In the data rows, zero lies at 4.5, halfway between 4 and 5.
Here are some numbered points:
[2 5 4 5 3 4 1 6 2 7 5] 0
[1 5 6 5 4 3 2 6 2 6 3] 1
[1 4 1 3 4 6 5 0 6 2 6] 2
[2 6 1 3 4 7 5 0 6 2 6] 3
[1 4 6 3 5 1 3 5 2 6 5] 4
[3 6 3 3 5 6 6 3 5 5 7] 5
[2 4 4 4 5 4 5 4 4 4 5] 6
[3 6 5 4 7 5 6 4 5 6 6] 7
[3 5 6 4 5 3 3 3 2 4 5] 8
[3 5 6 4 6 3 5 4 3 3 4] 9
[2 3 3 3 6 3 4 4 4 5 6] 10
[4 5 5 5 8 6 6 3 4 5 7] 11
[3 4 4 3 4 4 6 4 5 5 6] 12
[3 5 6 4 5 3 4 5 5 6 6] 13
New points follow, each followed by the numbers of its three nearest points above by angle, nearest first.
[4 5 6 4 7 5 6 5 5 3 6] 11 7 9
[7 5 5 6 4 5 4 5 5 4 6] 11 13 5
[4 5 5 1 5 5 3 2 4 2 6] 3 2 8
[4 7 4 6 0 6 0 8 2 7 2] 0 1 4
[7 5 5 6 5 5 6 7 7 5 3] 7 11 13
[5 4 6 6 4 2 4 8 6 5 2] 1 13 4
[5 7 6 3 7 5 5 4 4 3 6] 11 7 9
[6 3 4 6 3 3 3 6 5 4 2] 1 0 4
[6 3 4 6 4 3 3 4 6 6 4] 0 13 1
[6 5 5 7 4 5 5 6 6 4 4] 11 7 1
[7 3 4 5 3 3 3 6 6 6 4] 0 13 1
[7 5 3 6 4 6 4 5 6 3 4] 3 2 5
[6 4 4 6 4 6 6 7 6 4 3] 11 3 7
[4 7 3 6 0 7 2 9 3 7 3] 0 1 4
[5 3 3 6 4 5 5 7 7 6 4] 0 12 13
[7 4 5 5 3 5 6 7 5 4 2] 1 9 0
[7 5 6 8 5 5 5 6 5 6 5] 11 7 13
[3 5 4 3 5 4 4 4 3 5 6] 10 4 8
[5 5 5 3 6 5 5 4 5 3 6] 11 5 7
[2 3 4 3 5 4 4 4 4 5 5] 10 6 4
[6 3 3 4 2 4 4 6 6 4 3] 0 2 12
[2 3 5 3 6 3 4 5 4 6 4] 4 10 6
[4 5 4 2 5 4 5 4 4 5 6] 12 5 10
[8 6 6 1 2 3 5 5 4 6 6] 13 12 4
[5 3 5 6 3 4 4 7 6 5 3] 1 0 13
[7 5 5 6 3 4 4 6 5 5 4] 0 1 13
[4 4 6 7 5 4 3 9 3 7 3] 1 0 4
[6 3 5 5 5 5 6 6 6 4 4] 11 7 12
[3 6 5 4 6 4 5 4 5 5 6] 7 13 11
[6 4 5 6 4 6 6 7 6 5 3] 7 11 1
